In the rows, zero is written as 128.
Where one turn sends some rows of the set: a few examples, then the rows asked
j131: [92, 107, 117, 147, 117, 118, 133, 90, 128, 136, 121, 87, 142]
j970: [124, 93, 179, 92, 118, 134, 147, 157, 149, 149, 125, 136, 107]
j700: [132, 130, 123, 130, 124, 129, 134, 94, 126, 122, 159, 128, 171]
j797: [91, 118, 139, 114, 114, 128, 159, 128, 146, 146, 108, 154, 168]
j823: [89, 107, 141, 88, 115, 162, 150, 123, 144, 171, 114, 134, 96]
j951: [103, 110, 138, 91, 120, 156, 120, 165, 159, 170, 107, 154, 121]
j638: [122, 122, 131, 76, 112, 99, 158, 161, 144, 129, 131, 140, 143]
j307: [135, 128, 124, 128, 109, 137, 104, 129, 144, 126, 135, 59, 139]
j677: [130, 135, 109, 126, 131, 95, 104, 157, 120, 144, 151, 106, 121]
j77: [110, 109, 142, 76, 98, 123, 153, 162, 169, 131, 121, 144, 151]
j480: [149, 135, 105, 141, 138, 131, 99, 132, 140, 123, 143, 143, 149]
j759: [109, 82, 178, 106, 109, 136, 150, 138, 155, 146, 107, 136, 120]
j471: [108, 109, 120, 101, 117, 133, 108, 161, 152, 152, 95, 159, 130]
j167: [125, 126, 107, 153, 133, 160, 106, 88, 129, 142, 128, 129, 128]
j670: [88, 114, 130, 142, 129, 121, 128, 99, 112, 157, 147, 90, 149]
j515: [131, 132, 125, 140, 112, 142, 117, 117, 143, 127, 123, 59, 131]
j636: [90, 106, 148, 103, 103, 152, 140, 142, 157, 153, 114, 154, 157]
j592: [100, 106, 143, 75, 94, 130, 185, 126, 154, 136, 120, 123, 132]
j659: [113, 106, 134, 60, 112, 135, 156, 145, 152, 146, 123, 123, 94]
j465: [132, 104, 109, 92, 113, 129, 148, 100, 132, 114, 181, 124, 121]
j580: [121, 133, 134, 133, 115, 142, 113, 123, 134, 134, 148, 61, 147]
j626: [116, 92, 181, 104, 118, 134, 167, 136, 149, 143, 117, 138, 114]
j927: [140, 149, 126, 143, 118, 140, 118, 131, 141, 132, 129, 74, 123]
j854: [132, 151, 132, 146, 121, 147, 120, 126, 136, 142, 140, 76, 135]
j466: [113, 97, 125, 60, 124, 125, 130, 147, 132, 158, 125, 121, 89]
j728: [125, 90, 173, 102, 108, 130, 148, 154, 160, 139, 111, 140, 108]
j143: [147, 108, 92, 115, 140, 138, 94, 110, 135, 125, 138, 110, 98]
j328: [132, 129, 98, 131, 122, 90, 109, 150, 133, 130, 122, 102, 113]
j88: [99, 131, 122, 156, 129, 118, 148, 97, 113, 151, 130, 98, 130]
j565: [154, 118, 108, 99, 130, 113, 121, 116, 133, 106, 172, 105, 142]
j172: [106, 81, 182, 99, 117, 140, 148, 141, 152, 151, 124, 135, 116]
j925: [120, 94, 94, 122, 120, 169, 100, 104, 136, 138, 137, 140, 98]
j61: [118, 79, 176, 93, 114, 135, 135, 155, 157, 147, 113, 137, 116]
j687: [78, 96, 129, 102, 125, 157, 132, 117, 134, 173, 102, 136, 114]
j529: [124, 112, 105, 118, 118, 91, 88, 151, 129, 132, 141, 96, 130]
j186: [124, 91, 98, 95, 126, 153, 124, 100, 134, 128, 165, 117, 95]
j150: [122, 106, 102, 144, 122, 161, 105, 117, 147, 132, 136, 159, 135]
j149: [130, 103, 111, 110, 122, 137, 128, 73, 124, 122, 151, 94, 121]
j973: [135, 146, 134, 138, 118, 137, 109, 139, 134, 139, 150, 72, 143]
j431: [92, 103, 140, 70, 115, 125, 182, 110, 130, 147, 136, 116, 122]
j982: [129, 122, 110, 137, 113, 140, 130, 122, 146, 112, 151, 164, 158]
j711: [138, 117, 111, 111, 113, 125, 151, 115, 142, 106, 173, 139, 152]

j150 -> j925
j131 -> j529
j970 -> j626
Now find these:
j951 -> j823
j167 -> j143
j973 -> j854
j797 -> j471

Where one turn sends some rows of the set: a few examples, then the rows asked
j957: [120, 136, 122, 139, 134, 140, 180, 119, 142, 140, 84, 128, 114, 76, 114, 170, 140, 100, 114, 123, 114, 160, 136, 139, 93]
j514: [155, 138, 117, 128, 147, 120, 170, 132, 161, 126, 134, 162, 87, 78, 118, 131, 142, 88, 146, 124, 135, 144, 133, 151, 101]
j516: [115, 127, 148, 147, 154, 160, 161, 128, 178, 137, 125, 154, 112, 80, 105, 150, 165, 102, 125, 141, 148, 122, 124, 142, 102]
j462: [130, 111, 150, 159, 148, 152, 152, 134, 164, 131, 121, 147, 110, 88, 88, 168, 156, 111, 111, 151, 154, 127, 125, 145, 100]
j904: [145, 166, 137, 102, 132, 125, 86, 130, 108, 146, 133, 112, 171, 141, 157, 97, 122, 123, 121, 110, 139, 122, 134, 118, 135]
j105: [100, 110, 122, 144, 127, 147, 183, 114, 168, 143, 143, 138, 142, 107, 146, 141, 124, 89, 151, 128, 148, 128, 93, 122, 106]
j945: [142, 171, 138, 99, 131, 122, 87, 131, 107, 150, 128, 111, 169, 139, 160, 101, 126, 123, 124, 115, 134, 121, 130, 118, 137]
j993: [116, 127, 150, 152, 144, 139, 156, 141, 157, 140, 122, 150, 117, 77, 84, 166, 168, 98, 120, 127, 142, 123, 125, 151, 104]
j128: [154, 160, 139, 111, 136, 147, 83, 123, 119, 136, 133, 110, 159, 151, 166, 95, 115, 136, 115, 133, 148, 123, 135, 115, 132]
j123: [159, 151, 138, 113, 127, 122, 79, 131, 98, 140, 129, 106, 167, 149, 145, 110, 113, 132, 107, 123, 145, 126, 136, 117, 135]
j351: [155, 153, 134, 109, 137, 139, 84, 120, 118, 139, 133, 110, 163, 150, 165, 94, 113, 134, 116, 131, 150, 125, 136, 110, 132]
j409: [104, 109, 127, 150, 107, 114, 174, 134, 131, 147, 137, 130, 151, 106, 111, 168, 126, 85, 139, 111, 139, 129, 94, 135, 110]
j813: [120, 134, 119, 139, 141, 154, 181, 110, 159, 138, 87, 129, 109, 77, 129, 159, 138, 103, 118, 133, 120, 161, 137, 133, 90]
j525: [143, 173, 140, 105, 131, 130, 84, 132, 106, 144, 133, 112, 169, 142, 155, 99, 124, 126, 121, 112, 137, 119, 134, 123, 135]
j288: [171, 119, 116, 139, 145, 125, 164, 129, 161, 118, 131, 157, 79, 90, 112, 140, 130, 101, 133, 145, 145, 150, 135, 146, 99]
j533: [155, 156, 135, 106, 137, 139, 86, 122, 120, 141, 128, 108, 158, 148, 169, 97, 114, 135, 116, 141, 147, 125, 131, 110, 133]
j536: [158, 156, 142, 115, 126, 128, 78, 134, 98, 139, 129, 105, 162, 151, 143, 112, 114, 137, 108, 126, 144, 125, 136, 122, 133]
j766: [165, 127, 118, 136, 138, 106, 162, 142, 142, 123, 130, 157, 86, 84, 97, 147, 137, 92, 134, 124, 135, 149, 133, 156, 103]
j959: [160, 153, 139, 112, 126, 120, 79, 134, 96, 143, 124, 104, 162, 150, 145, 116, 114, 134, 108, 132, 142, 126, 132, 119, 135]
j846: [126, 83, 124, 163, 114, 138, 172, 120, 146, 133, 137, 126, 137, 122, 120, 167, 108, 105, 126, 150, 158, 136, 95, 122, 105]
j109: [131, 123, 121, 145, 135, 148, 175, 113, 148, 134, 83, 124, 108, 82, 116, 172, 133, 109, 108, 139, 121, 164, 137, 134, 91]

j957 -> j813
j533 -> j959
Now find these:
j846 -> j409
j516 -> j462
j766 -> j514
j536 -> j525
j904 -> j351

